[60  7 62 63 67 15 45 11 51 82 89 63 74 13 45 59 54 67 15 62 72 68 66 81 34 61 63 51 66 36 15 34 88 61 41 99 64 84 56
 31 58 62 97 44 15 82 40 74 60 57 66 48 73 33 31 54 81 20 33 55 33 48 44 42] 0 0 0 0 0 0 0
[45 55 45 35 46 92 50 55 79 38 72 35 44 37 79 32 74 18 67 26 57 66 57 53 54 43 50 25 58 28 60 30 74 57 62 70 45 51 43
 51 57 49 74 42 55 42 55 47 31 66  6 64 61 73 42 59 38 65 72 75 46 44 53 50] 0 0 1 0 0 1 0
[56 13 60 70 52 42 49 22 69 81 75 50 70 40 60 72  7 59 55 39 72 68 47 76 58 62 67 33 55 17 26 48 69 64 59 52 55 65 35
 47 60 61 81 56 69 61 54 76 53 58 32 51 60 64 54 41 44 43 38 82 30 57 61 43] 0 0 1 1 0 0 0
[24 44 47 67 16 65 80 69 42 38 75 75 51 36 66 32 46 54 47 79 75 59 60 32 65 65 63 32 35 53 79 66 56 22 52 41 54 43 34
 47 60 53 56 71 68 22 40 27 50 44 50 73 53 70 49 48 42 29 57 54 35 66 47 53] 1 0 1 0 0 0 1
[74 59 50 45 72 28 36 48 40 27 34 57 42 55 35 49 73 41 52 53 58 36 66 47 61 53 46 56 75 55 46 24 54 56 68 63 35 41 56
 56 47 49 44 32 27 75 53 55 65 38 58 37 35 28 62 56 59 82 67 56 57 26 45 50] 0 1 0 0 1 1 0
[23 53 47 28 18 78 77 57 30 32 39 35 32 69 59 32 46 45 48 54 50 42 58 27 47 32 53 31 44 66 69 92 52 20 48 54 46 43 62
 57 59 46 48 67 89 45 41 36 43 56 43 64 49 77 61 47 37 62 66 67 47 48 60 25] 0 1 1 1 0 0 1
[58 86 46 60 29 56 33 58 52 47 24 38 62 66 51 55 45 40 53 16 24 69 61 23 44 39 47 52 47 44 63 18 26 63 47 33 45 26 64
 48 38 16 48 39 54 40 68 37 52 44 31 46 25 49 49 29 34 52 72 40 40 39 45 75] 0 1 0 1 0 0 1
[48 46 57 54 62 35 53 52 45 54 50 58 48 55 43 54 61 67 61 62 42 44 55 49 47 57 48 47 57 60 47 63 61 43 44 61 50 42 47
 56 50 60 45 46 40 52 46 35 44 51 58 47 48 44 46 42 42 52 40 37 66 66 51 62] 1 0 1 0 0 1 0
[39 36 52 55 64 22 64 52 34 40 66 76 47 51 37 27 63 65 43 87 61 36 40 41 69 67 65 66 47 63 40 54 47 12 40 57 51 63 47
 33 50 58 37 66 42 50 47 37 62 46 67 51 41  7 43 76 85 35 29 41 34 51 38 45] 1 1 0 1 0 0 1
[22 43 48 40 56 26 31 21 34 36 84 22 57 84 43 52 42 20 83 45 50 24 64 52 72 21 78  0 79 53 43 36 72 55 61 99 54 37 88
 62 47 59 77 63 49 80 37 59 56 55 39 78 38 38 55 44 32 71 54 76 63 45 55 13] 0 1 1 1 0 1 1
[81 27 62 54 55 37 67 40 47 51 27 69 43 41 45 56 36 70 34 62 79 55 65 55 58 75 49 50 65 36 40 62 66 43 71 43 28 55 31
 52 65 57 57 39 67 70 53 64 63 43 56 27 46 58 73 48 59 83 69 84 32 38 57 47] 0 0 0 1 0 0 0
[55 67 39 48 89 44 19 66 69 43 72 47 46 48 46 39 95 34 74 49 36 40 36 66 59 49 44 70 56 54 41  9 48 61 49 61 52 55 51
 52 30 58 34 34  0 42 45 36 41 53 53 46 56 15 21 72 67 44 28 10 72 58 38 69] 1 0 1 0 1 0 0
[66 71 49 58 40 49 33 52 70 61 43 45 63 49 46 42 58 70 63 23 39 68 49 33 57 54 62 56 52 23 33 28 40 42 35 36 38 48 55
 30 42 15 43 32 63 49 76 33 52 50 17 28 20 20 44 47 57 54 66 48 21 48 50 85] 1 1 0 1 1 0 0
[55 49 55 52 42 66 58 53 49 68 25 43 47 45 57 71 15 50 28 43 33 58 33 61 22 48 29 69 23 56 59 71 29 73 49 16 60 55 38
 62 48 59 46 62 54 31 48 68 42 53 70 49 74 85 52 39 40 33 38 39 63 60 52 49] 0 0 0 1 0 0 0
[51 39 57 52 71 35 64 64 27 39 35 61 27 81 39 56 23 53 66 78 56 19 29 53 72 63 43 66 51 73 56 81 30 39 69 22 49 41 26
 73 51 83 19 77 55 52 49 54 56 43 78 53 54 52 71 61 50 62 27 54 69 52 53 29] 0 1 1 0 1 0 0
[23 62 46 67 44 32 41 50 39 50 73 54 69 59 48 49 42 40 53 56 31 49 36 39 52 44 63 52 31 61 56 29 28 50 32 48 71 45 65
 40 37 44 48 71 36 29 50 41 55 46 56 71 43 26 35 49 52 10 26 22 50 63 36 57] 1 1 0 1 0 1 1
[27 46 58 57 41 46 61 48 28 49 68 47 52 66 57 52 22 29 54 58 40 43 40 41 50 43 54 31 41 61 68 58 40 58 55 53 69 42 49
 63 51 67 66 91 46 36 48 50 48 55 56 87 63 62 54 51 39 28 34 58 54 61 46 31] 0 0 0 1 0 1 0
[42 44 58 46 48 33 53 36 26 61 39 36 50 74 37 59 29 60 45 52 30 38 46 44 40 36 52 48 51 65 44 74 41 46 39 58 57 48 68
 56 48 52 51 67 55 64 49 54 54 52 66 55 48 45 55 41 48 47 40 50 55 50 53 32] 0 1 0 1 0 0 1
[58 40 60 63 70 20 33 34 42 48 60 41 51 75 36 67 13 36 80 49 55 33 46 62 78 52 62 33 70 38 44 32 49 68 77 49 46 37 49
 74 45 70 62 69 47 75 56 74 66 47 55 58 42 42 66 46 40 76 53 75 62 44 50 36] 0 1 0 0 0 0 0
[62 26 65 94 53  5 47 31 52 81 58 76 78 55 36 87  8 88 69 61 65 59 59 57 68 77 65 31 63 35 38 52 58 55 51 39 52 33 33
 51 57 58 58 50 64 61 60 54 63 38 54 44 31 47 63 17 28 47 38 62 45 69 58 71] 1 0 1 0 0 1 1
[76 45 51 40 48 71 52 45 69 68  1 38 43 47 49 78  9 60 40 31 50 50 28 70 39 51 29 69 36 38 45 80 31 70 53  0 40 58 34
 55 58 47 29 39 94 52 61 88 49 48 52 23 53 82 76 41 39 75 55 71 54 39 66 40] 0 1 0 1 1 1 1
[56 40 48 42 61 60 46 43 74 62 62 46 50 21 56 43 63 54 39 48 54 60 40 72 41 56 50 60 41 33 32 44 63 52 44 54 49 78 49
 39 49 52 57 38 42 47 45 63 43 60 47 36 65 44 34 64 70 46 47 44 46 55 49 56] 1 0 0 1 0 0 0
[21 66 52 32 38 56 45 48 20 40 70 19 40 74 49 43 51 17 64 51 23 25 54 37 42 15 48 13 57 72 75 63 49 65 52 83 68 34 77
 76 43 64 70 84 25 53 36 42 41 57 61 94 67 62 49 50 30 46 53 51 80 58 49 21] 0 0 0 0 1 1 0
[34 37 59 70 41  4 56 35  5 48 69 62 62 72 33 51 21 56 42 76 59 35 55 32 67 52 72 40 58 65 49 53 41 39 52 64 63 44 63
 51 48 57 62 86 42 64 46 49 75 39 72 70 41 27 61 50 60 30 37 58 35 50 44 29] 0 1 0 1 1 0 0
[25 57 30 51 27 85 62 69 54 14 64 57 41 16 73 48 23  3 33 72 76 46 34 68 54 52 45 51  4 52 94 41 36 70 78  3 58 55 37
 66 46 66 49 71 64  9 24 86 57 38 71 71 77 98 56 55 38 38 65 44 74 57 42 35] 1 1 0 0 0 1 0
[44 81 32 54 42 76 28 68 59 33 63 42 56 31 68 47 67  0 38 36 37 63 53 56 36 33 34 56 30 54 84  0 37 90 62 48 62 43 59
 58 33 43 62 47  5 21 37 55 44 45 58 72 70 70 27 50 42 26 59 18 68 46 31 59] 0 0 0 0 0 0 1
[82 67 44 52 69 69 40 68 81 47  5 54 46 50 56 68 55 48 55 23 41 65 43 60 44 59 24 82 45 43 51 30 35 69 57 12 35 39 26
 51 48 39 21 15 58 39 68 58 41 45 38 21 39 65 55 41 38 71 55 40 62 36 51 77] 0 1 1 0 0 1 1
[58 57 40 48 41 82 55 67 74 51 25 51 43 33 61 57 44 53 46 44 54 60 42 62 44 56 35 63 26 43 60 61 44 56 54  7 40 51 34
 52 50 45 31 31 72 25 42 56 41 47 51 30 55 81 52 40 36 60 59 38 58 60 57 64] 1 0 1 1 0 0 1
[26 63 30 62 24 39 50 61 28 24 63 67 60 42 45 42 57 42 34 74 69 45 65 37 59 48 64 51 34 70 66 35 44 39 50 44 55 44 70
 43 41 37 41 48 42 33 25 41 68 29 73 55 40 42 47 45 53 29 55 21 46 54 43 49] 1 1 1 1 1 0 1
[27 25 36 57 18 67 79 49 57 45 77 78 62  6 67 39 40 58 13 78 99 65 46 58 53 68 67 55 20 43 52 67 59 24 42 36 59 80 38
 20 67 45 53 55 87 28 34 63 61 43 50 52 59 66 53 62 66 14 45 58 17 54 53 38] 1 1 1 1 1 1 1
[42 47 42 36 75 44 35 45 63 54 57 37 47 58 41 51 58 51 67 50 43 29 26 69 56 42 51 61 47 55 29 54 47 47 38 49 53 63 58
 45 44 56 28 43 50 54 45 59 46 54 52 42 49 28 45 64 58 52 26 36 65 55 54 41] 1 1 1 1 1 1 1
[20 57 54 26 33 77 79 69 24 26 46 33 18 84 60 26 53 34 69 60 39 28 51 23 55 33 47 24 50 75 77 94 50 24 59 58 48 34 51
 73 56 67 46 83 67 40 40 22 34 62 46 79 59 74 59 57 33 68 57 65 62 59 57 23] 0 0 1 1 0 0 0
[88 35 54 90 89 35 43 66 79 53 44 89 56 45 56 75 20 42 68 56 78 60 29 81 86 94 40 80 50 29 50  9 34 74 86  0 41 43  0
 58 51 72 30 43 40 38 66 71 61 36 52 37 48 53 61 55 52 57 27 57 46 45 45 70] 0 0 1 0 0 0 1
[41 35 48 57 47 72 18 15 99 99 78  6 86 23 68 92  4 56 58  0 28 80 21 99 16 30 55 45 23 10 19 45 56 98 23 40 75 77 59
 41 45 44 76 39 74 44 54 96 30 74 22 43 75 79 27 23 24 14 31 40 65 75 64 61] 1 1 1 0 0 1 0
[55 59 55 70 64 23 51 61 37 34 42 75 56 67 47 48 47 39 48 55 43 51 43 31 62 66 52 69 48 60 55 19 27 48 57 38 53 37 38
 45 44 49 39 61 34 39 66 40 62 40 52 55 34 24 53 58 62 38 36 40 38 41 35 64] 0 1 0 1 0 1 0
[34 77 40 36 65 62 33 68 61 29 64 32 38 70 53 30 81 28 92 40 30 33 35 42 67 36 52 44 53 55 55 33 41 44 48 54 48 39 57
 56 36 48 31 50 39 40 55 29 37 57 29 59 41 28 39 65 46 61 47 36 69 55 46 57] 1 1 1 0 1 1 0
[63 37 48 28 75 63 41 39 89 74 45 33 45 30 48 47 81 79 52 34 43 58 40 78 35 49 45 71 54 35 12 63 71 39 25 63 39 79 53
 32 52 43 41 13 59 66 53 57 34 68 35 15 54 35 30 58 67 62 45 41 53 50 58 60] 1 1 1 0 0 0 1
[56 63 61 40 65 56 51 59 50 53 33 42 40 71 52 41 67 46 60 34 15 49 39 34 38 45 36 57 55 57 51 53 39 49 41 57 50 43 46
 52 47 50 43 56 36 44 68 27 34 62 37 55 50 38 44 60 53 51 38 46 52 48 45 58] 0 0 0 1 0 1 0
[48 65 34 46 80 50  0 36 83 58 93  8 63 43 49 63 46  2 85 21 32 37 25 96 61 24 54 41 47 26 36  0 45 99 62 53 60 62 75
 64 20 58 63 44  3 50 38 86 49 57 47 57 66 32 26 61 49 51 38 30 82 60 46 47] 1 0 0 1 1 0 0
[54 45 56 27 57 42 60 42 46 47 42 52 40 38 39 27 96 80 37 60 48 48 68 38 36 52 54 52 66 54 30 69 77 17 29 89 37 64 65
 33 57 41 53 29 51 73 52 34 47 57 47 30 40 22 43 57 72 66 66 50 45 43 49 57] 1 1 0 0 0 1 0
[26 66 48 16 51 84 69 75 35 27 58 35 17 61 60 10 94 22 52 62 26 33 43 32 41 29 34 48 48 79 78 71 49 31 44 77 56 49 57
 61 48 63 46 75 24 36 42 20 28 66 56 83 73 53 35 80 60 46 47 41 67 49 39 29] 0 0 0 0 0 0 1
[37 59 46 50 54 35 57 61 22 18 48 67 45 59 47 41 77 35 36 68 51 43 70 34 45 49 47 56 52 83 66 36 52 43 56 71 54 37 59
 53 46 54 47 50 24 47 37 35 55 41 69 60 48 46 46 51 52 41 49 27 62 43 38 49] 0 1 1 0 0 1 0
[85 43 63 46 70 35 52 39 57 77 26 72 60 19 43 49 99 92  1 41 35 83 75 47  0 63 31 87 66 54 19 43 73 47 16 93 48 70 51
 19 57 30 60  5 10 68 62 32 40 56 54 16 54 24 25 50 84 32 43 22 32 37 40 85] 0 0 0 0 0 1 0
[36 49 47 73 28 20 60 53 25 20 91 85 61 37 43 19 64 52 45 87 92 51 77 19 89 71 85 31 63 45 59 20 62 15 61 69 45 45 54
 35 51 41 67 65 43 55 47 29 79 31 50 64 27 14 54 62 71 41 72 62 13 45 35 55] 1 1 0 0 1 0 0
[57 55 45 32 58 53 50 59 44 35 43 46 28 46 36 42 67 49 57 73 60 22 53 59 63 48 41 46 58 59 60 68 57 46 64 46 36 49 54
 67 49 64 37 45 41 60 33 55 53 43 76 43 55 51 59 58 54 84 66 52 74 51 53 37] 1 0 0 0 1 0 1
[68 24 53 34 48 32 60 23 37 57 28 59 50 29 35 56 76 83  7 62 75 55 96 58 25 50 49 46 74 57 25 74 96 39 46 94 34 65 70
 40 66 44 68  8 48 90 25 58 58 46 71 18 50 57 54 34 60 74 71 57 43 37 61 39] 0 0 1 1 0 0 1
[40 41 62 26 51 39 69 38 20 63 24 44 41 62 37 47 81 88 20 56 23 46 69 35  3 34 39 59 60 86 33 99 68 25 15 97 56 55 74
 42 58 48 50 40 45 73 42 28 36 63 67 40 56 44 41 39 55 39 39 28 61 51 53 45] 0 1 1 0 0 1 0
[70 76 46 58 60 55 34 71 60 37 33 56 49 54 54 53 76 36 58 31 37 65 65 42 46 53 35 62 56 51 62 11 45 68 63 45 41 29 42
 59 39 40 44 25 20 40 56 32 44 45 42 41 44 53 40 41 40 59 61 28 59 45 42 82] 0 0 1 0 0 0 0
[48 69 47 19 62 84 49 65 66 37 41 23 29 68 59 17 81 30 70 27 24 46 31 38 55 34 43 56 53 47 49 46 41 34 44 57 41 54 54
 46 47 40 36 53 56 46 68 32 31 69 17 54 45 33 40 78 63 68 55 59 44 34 46 45] 0 1 0 1 0 0 1
[38 62 49 51 27 77 55 62 62 51 66 40 47 47 62 37 43 43 72 46 45 56 45 39 61 47 55 26 42 35 72 55 48 44 51 38 48 40 45
 56 50 46 58 67 68 31 56 37 41 55 31 68 50 65 48 47 34 53 68 63 47 63 51 57] 1 0 0 0 0 0 1
[27 49 54 48 38 40 43 26 42 51 85 34 69 56 55 37 54 35 50 35 42 57 62 35 47 31 74 21 60 41 41 29 63 47 38 98 63 54 79
 36 49 37 88 63 46 62 55 45 52 62 24 74 45 32 39 52 55 33 55 65 30 44 45 40] 0 1 0 1 0 1 0
[43 80 53 56 22 46 50 62 20 51 22 45 47 67 36 67 36 62 51 57 21 39 60 25 32 38 36 39 39 75 81 77 29 63 43 28 55 18 62
 74 41 46 39 61 46 36 43 34 49 36 78 57 46 70 61 17 17 48 62 24 80 70 52 63] 1 0 0 0 1 1 0
[49 76 51 89 59  3 12 48 43 48 65 55 78 81 32 71 31 39 90 42 29 45 53 36 78 50 67 35 60 46 57  0 26 72 55 41 56 11 62
 59 27 41 50 58 25 48 66 42 67 32 49 64 14 14 49 26 28 44 46 31 61 57 36 80] 1 1 0 0 0 1 1
[44 45 49 54 14 79 96 77 37 14 52 80 30 35 70 18 35 40 33 82 97 54 51 26 77 75 56 48 35 46 86 71 42 17 77 16 39 50 16
 49 69 55 47 82 91 28 54 46 63 40 46 66 53 78 77 72 61 54 76 90 16 36 48 35] 0 1 0 0 1 0 0
[59 44 62 58 41 28 53 39 28 55 42 53 51 67 36 67 23 59 61 60 57 36 67 41 63 50 51 21 73 51 62 70 53 57 63 53 46 29 50
 68 60 59 61 64 59 71 54 54 61 38 61 62 41 61 77 31 29 73 63 81 54 48 57 35] 0 0 0 0 1 1 1
[50 12 66 58 25 52 78 29 59 95 61 55 59 26 49 51 13 99 34 60 68 66 35 55 44 69 66 49 42 23 24 99 59 19 22 37 54 80 34
 29 70 48 61 68 99 60 64 59 50 62 40 38 57 54 57 49 64 31 45 81 14 63 64 48] 1 1 0 0 1 0 0
[50 50 70 56 68 32 51 51 45 86 35 42 51 99 36 60 40 86 83 36  5 42 23 33 48 47 45 61 64 63 33 86 26 33 16 49 60 34 41
 47 50 50 24 68 59 58 86 18 33 64 37 55 33 23 49 47 44 36  7 46 49 58 57 58] 0 1 1 0 1 1 1
[50 69 29 36 56 37 27 49 32 22 32 49 52 48 39 59 82 25 24 52 51 37 73 54 34 28 39 63 51 80 54 20 51 71 55 69 49 46 84
 51 37 39 42 17 15 59 20 61 63 32 80 40 47 48 46 43 51 54 57 15 74 34 44 41] 0 1 1 1 1 1 1
[58 70 42 46 49 93 63 85 62 32 26 65 35 23 74 46 64 20 21 50 41 66 34 53 24 59 14 87 15 62 86 38 27 72 59 12 56 53 21
 55 48 55 34 50 30  4 48 53 36 48 63 54 79 87 42 62 52 27 47 22 65 47 36 65] 0 0 0 0 0 1 0
[36 75 42 42 42 63 59 80 36 27 62 64 43 60 59  5 99 39 45 53 38 56 62  9 50 45 50 58 56 74 63 36 46 15 32 82 53 44 57
 29 46 29 41 49 18 31 54  0 38 54 34 67 42 19 26 75 74 26 43 27 24 44 36 62] 0 0 1 1 1 0 1
[60 15 59 35 84 42 59 32 56 63 66 60 45 20 51 46 76 54 20 68 61 51 46 81 29 60 40 68 58 52 26 56 78 53 43 89 58 86 41
 39 61 75 68 45 19 69 41 69 44 62 67 47 82 40 36 76 85 37 28 52 53 43 44 34] 0 0 0 0 0 1 0
[47 54 53 61 64 39 15 32 64 83 54 18 72 73 48 79 20 46 70  8 12 59 33 66 37 30 53 54 46 41 27 29 35 83 37 50 65 47 66
 54 33 46 56 50 42 54 60 63 42 62 36 49 49 44 35 31 34 32 24 32 61 60 53 59] 0 1 1 1 0 0 0
[52 42 52 89 51 39 37 49 70 67 95 72 83 43 66 57 38 39 67 40 63 76 45 52 72 66 65 41 57 26 51  4 47 64 52 52 65 45 29
 34 52 47 70 60 36 37 70 42 52 48 19 74 46 38 40 53 48 12 27 60 20 52 44 66] 0 0 1 0 1 1 1
[39 72 35 84 16 38 29 50 38 42 71 60 86 40 55 59 27 21 28 42 56 71 60 36 52 44 63 51 31 47 70  0 24 78 53 38 69 39 68
 39 35 23 66 59 31 28 46 56 73 29 55 70 40 48 44 36 47  4 55 29 30 44 34 61] 0 1 0 1 1 0 1
[60 97 27 13 46 99 31 80 78 27 21 16 23 34 60 34 87 19 52 22 28 46 41 55 32 26 21 65 29 48 69 38 37 71 56 22 34 53 61
 63 34 33 25 20 39 25 40 51 31 53 44 31 61 70 39 60 45 79 81 23 78 49 51 64] 1 0 0 1 1 0 0
[67 44 37 36 79 51 38 51 60 26 29 47 35 53 45 65 41 23 58 54 75 24 39 82 70 50 39 61 54 52 47 40 47 69 83 25 34 53 43
 64 51 66 27 32 57 61 37 89 62 38 64 34 51 61 73 61 48 92 52 64 73 31 58 24] 0 1 1 1 1 1 1
[55 52 50 21 24 49 63 36 34 44 23 43 41 38 38 36 98 93 25 52 58 55 99 28 24 40 55 25 74 55 35 85 99 17 35 99 24 51 86
 42 61 24 65  3 65 83 29 26 48 51 49 14 34 53 50 25 46 90 99 51 45 50 64 60] 1 0 1 1 0 0 0
[60 54 50 37 45 80 55 51 63 55 18 34 40 40 59 67 28 43 38 32 40 56 38 65 26 43 28 61 32 46 60 67 40 74 55 22 49 54 41
 62 53 53 47 45 72 43 52 79 41 55 53 41 66 91 61 40 35 61 63 55 69 45 56 46] 0 1 0 0 0 1 0
[39 50 58 79 61 40 41 56 59 69 76 50 67 81 57 57 23 45 86 35 28 58 22 45 69 54 62 54 46 44 48 30 24 52 41 37 69 37 33
 48 42 55 46 80 47 35 77 35 43 59 28 74 43 32 38 52 44 17 12 46 40 59 43 61] 0 1 1 0 0 0 1
[68 63 44 24 66 73 39 55 84 54 33 35 38 32 48 32 94 64 52 31 36 58 47 56 38 46 39 71 53 36 33 45 59 39 33 53 32 66 56
 35 47 31 37 16 51 57 60 46 37 61 34 19 44 31 33 61 69 72 67 39 51 40 49 71] 1 1 0 0 0 0 1
[31 46 41 41 34 82 83 75 57 37 54 68 35 32 65 26 63 60 40 74 68 50 32 43 53 63 49 64 27 59 65 87 44 13 37 28 51 63 29
 35 63 51 26 59 82 23 48 37 42 51 46 54 57 60 51 70 61 34 44 50 39 55 52 45] 1 1 1 0 1 1 1
[61 53 50 65 59 30 50 61 39 35 45 75 53 60 45 46 69 49 49 59 58 55 69 35 64 63 52 55 64 59 53 25 52 40 60 59 43 35 45
 46 49 47 44 40 29 49 50 28 58 39 52 47 34 34 49 50 56 54 48 43 38 42 42 62] 0 0 1 1 0 0 1
[87 55 54 32 63 76 66 68 71 53  0 59 30 42 54 44 64 73 30 35 43 61 31 46 33 67 23 97 42 46 38 72 31 38 41 13 31 65 22
 34 60 36 13 26 75 44 76 50 40 53 37 10 46 50 61 68 70 68 52 54 33 30 54 66] 0 1 0 1 1 1 0
[40 59 56 69 13 33 68 61 11 44 37 66 48 69 35 59 27 79 57 76 57 40 76 18 60 57 56 24 53 68 76 88 46 33 56 33 46 15 50
 71 52 50 43 66 67 47 40 23 60 30 72 56 34 69 72 16 19 57 68 48 57 73 58 58] 1 0 1 0 1 0 0
[24 28 45 21 60 80 53 41 61 67 88 23 41 39 65 35 61 33 44 51 45 41 23 79 33 27 47 51 39 57 37 77 61 50 32 80 73 87 59
 43 53 70 60 68 38 47 32 60 29 75 51 72 92 56 27 82 70 19 13 48 55 58 56  9] 0 0 1 1 1 0 1
[36 28 64 47 55 45 49 27 68 96 84 26 59 59 47 40 30 83 74 37 31 50 12 56 56 46 73 45 51 25  9 81 48 26 14 60 63 79 53
 30 51 49 56 77 76 61 73 46 39 78 20 54 51 14 37 70 71 27 19 68 24 65 59 43] 1 1 0 1 1 0 0
[71 16 69 45 52 45 69 28 58 85 50 60 54 34 47 48 55 94 38 53 64 62 56 52 43 64 50 42 76 30 24 88 75 30 31 75 46 69 36
 30 75 48 67 45 71 80 70 47 46 61 34 40 51 43 57 55 66 55 48 91 17 42 61 44] 0 0 0 0 1 1 1
[52 43 53 53 40 48 76 53 40 38 26 71 47 52 54 46 53 66 30 55 62 60 63 31 44 65 51 59 49 58 49 64 53 28 49 47 42 48 39
 39 61 42 44 42 75 48 55 39 54 47 43 38 38 57 61 46 52 53 57 58 32 41 52 55] 0 1 1 1 0 1 0
[43 65 46 54 33 55 34 45 54 62 65 35 69 55 55 42 52 43 48 24 33 66 48 35 45 33 60 48 49 39 45 26 36 54 31 60 61 52 70
 32 42 21 62 55 47 46 64 40 49 55 26 61 40 31 37 51 57 24 49 46 24 43 46 55] 0 1 0 1 1 0 1
[52 63 32 49 56 42 22 52 43 30 41 38 45 52 38 77 30 24 60 57 60 22 54 78 60 39 44 44 41 61 63 36 45 88 82 24 44 38 64
 85 33 66 38 36 32 48 13 81 63 30 89 40 57 73 61 33 25 77 61 27 99 63 56 39] 1 0 1 1 1 0 0
[42 46 35 14 53 99 70 70 73 10 60 45 17 24 79  9 88 14 44 54 79 50 46 62 57 50 45 57 43 45 61 48 70 32 71 58 36 73 37
 48 60 60 50 43 63 40 37 57 38 63 30 51 73 73 45 88 68 72 72 69 48 32 48 30] 0 1 1 0 0 0 0
[89 38 51 53 39 47 37 22 65 88 30 48 71  7 42 80 47 82  8 32 62 78 78 75 14 49 37 58 60 28 29 50 72 81 40 59 45 68 60
 38 58 30 74  5 46 79 45 78 55 43 61 15 58 69 49 23 52 52 70 52 41 39 59 60] 0 0 0 0 1 0 1
[52 43 54 66 60 27 55 56 42 39 53 68 46 66 42 52 38 59 72 70 64 39 53 45 79 70 62 41 57 51 50 49 53 37 68 37 39 36 36
 61 48 63 40 55 53 49 47 41 60 41 56 46 36 39 60 47 44 68 48 54 52 63 52 58] 1 0 1 1 0 0 0
[52 67 40 55 10 83 48 53 73 45 56 48 68 27 75 40 67 44 40 16 61 91 75 31 40 47 57 37 50 24 57 21 59 53 45 57 45 46 53
 29 56 10 72 27 73 41 64 38 46 51  0 48 38 68 45 38 38 40 85 64 15 37 52 74] 0 1 1 0 1 1 0
[40 25 44 53 61 49 64 49 57 39 68 70 47 22 58 50 25 36 31 80 82 42 21 79 61 71 56 69 19 47 49 49 46 50 62 22 56 78 30
 45 54 74 44 66 61 32 35 87 62 46 71 52 69 55 54 73 71 34 32 52 52 54 45 32] 1 1 0 1 0 1 0
[46 44 54 31 51 29 45 29 13 38 39 24 33 73 26 64 24 43 57 64 54  9 64 58 56 27 51 23 70 66 54 81 59 62 71 65 44 40 78
 85 49 71 59 64 52 90 28 78 66 43 86 55 55 64 77 39 34 91 71 71 85 44 61  8] 0 1 0 0 1 0 0
[33 60 49 23 47 64 71 66 29 18 36 42 16 71 45 28 60 37 70 76 47 13 49 33 67 41 45 26 52 72 76 89 52 24 63 47 37 35 55
 73 54 67 33 68 66 45 37 37 45 49 62 64 47 59 68 60 39 91 67 66 74 56 55 26] 1 0 0 1 0 1 1
[70 18 74 72 89 11 53 36 54 62 67 71 54 73 44 55 23 57 84 58 65 43 33 55 93 81 67 40 79 27 27 37 55 43 70 52 44 48 16
 51 60 75 58 73 51 69 80 54 61 54 30 57 37 17 66 69 61 68 27 97 28 45 49 46] 0 0 0 1 0 1 0
[46 27 49 33 63 32 28 12 51 82 52 13 52 53 24 84 22 74 60 51 48 22 47 94 40 26 54 36 59 50 18 89 70 67 40 63 51 65 81
 66 48 66 53 37 61 91 25 92 54 53 80 31 59 57 55 28 35 71 44 49 89 64 72 21] 1 1 1 0 1 0 1
[61 49 63 62 56 52 56 52 60 74 40 58 59 50 58 56 43 60 41 35 28 71 34 44 32 60 40 68 41 45 45 48 35 57 35 39 60 54 31
 39 52 47 50 57 46 35 73 41 39 59 37 51 54 47 43 52 56 24 26 45 35 53 45 69] 0 0 0 1 0 1 0
[34 43 38 66 24 39 63 50 19 31 43 72 60 40 51 67 19 37  8 76 77 51 65 52 43 53 52 58 24 74 72 50 42 58 64 32 59 47 56
 54 50 55 52 56 53 36 18 71 72 28 92 57 58 83 60 31 42 26 51 32 55 50 46 34] 0 1 1 1 0 0 1
[72 53 39 38 62 54 28 39 67 59 28 37 56 34 46 64 67 56 26 24 48 61 55 73 24 40 39 79 50 45 22 33 55 71 43 54 44 69 66
 40 43 33 44  7 39 64 43 70 50 51 52 14 54 48 40 46 61 54 52 28 52 37 55 58] 0 1 1 1 1 0 0
[58 20 52 37 85 48 49 37 68 60 57 43 41 46 49 56 46 51 56 54 63 40 34 88 57 54 48 62 59 43 25 59 65 51 56 58 47 72 38
 52 56 73 47 45 54 71 46 77 48 61 54 41 64 48 49 66 64 64 32 65 59 42 57 27] 0 1 1 0 0 0 1
[43 50 54 53 59 42 49 55 55 33 77 56 46 61 53 31 73 46 91 57 60 44 64 37 82 59 69 17 75 39 52 35 73 31 61 75 38 34 45
 53 53 56 60 51 49 56 58 24 46 54 22 61 34 32 49 55 41 74 63 69 47 56 50 60] 1 0 1 0 0 1 0
[19 53 35 55 22 59 53 51 35 27 84 57 63 29 67 42 56 16 22 60 70 58 65 47 40 39 60 41 34 63 72 28 55 61 55 69 71 55 65
 44 49 47 73 61 35 34 26 56 57 43 58 79 67 69 40 51 49  9 53 36 48 48 41 36] 0 1 1 0 1 1 0
[50 56 63 86 34 21 43 45 35 86 35 54 71 71 35 89 10 90 61 45 23 59 59 39 36 54 51 44 44 57 52 68 37 63 35 29 61 21 51
 64 42 47 48 56 51 45 54 35 49 42 66 45 39 60 50  0 14 31 39 22 66 85 56 82] 1 0 1 0 0 0 0
[72 59 36 33 48 47 33 38 61 37 27 47 53 27 37 53 71 56 35 46 69 46 73 58 49 47 51 51 58 38 38 34 66 55 54 52 26 58 73
 40 49 26 46  4 59 71 39 69 65 34 53 14 31 41 59 43 56 88 87 53 50 32 55 56] 1 1 0 1 1 1 1
[57 46 66 52 53 66 54 53 66 89 58 41 51 58 57 43 46 70 64 34 23 62 22 46 44 51 43 58 54 38 42 72 36 42 25 47 61 57 32
 40 55 48 49 70 53 45 81 31 30 70 26 61 59 40 39 63 59 28 25 61 30 56 52 56] 0 0 0 0 1 0 1
[74 45 69 89 52 49 63 71 69 80 41 78 61 71 61 52 24 83 75 34 44 78 23 27 72 89 52 71 51 26 41 52 20 31 43  4 49 39  0
 35 57 42 28 65 75 27 99 15 42 54  9 44 30 34 56 56 53 30 21 66  1 56 53 87] 0 0 1 1 1 0 0
[54 36 56 50 32 41 60 29 30 49 35 48 51 54 44 70 17 51 41 58 67 42 72 50 51 45 52 16 61 48 61 72 65 62 68 54 43 38 57
 66 63 57 70 55 73 69 39 71 62 41 63 55 48 82 79 25 25 79 75 86 54 46 62 26] 0 0 0 1 0 1 1
[57 86 54 57 33 35 52 70  9 20  2 53 38 87 33 57 41 46 55 53 30 37 76  9 52 45 39 47 56 77 84 49 26 53 69 30 36  4 59
 79 40 41 34 55 45 51 52 31 62 30 72 50 26 60 72 22 24 79 82 39 71 43 44 62] 0 1 0 0 0 0 0
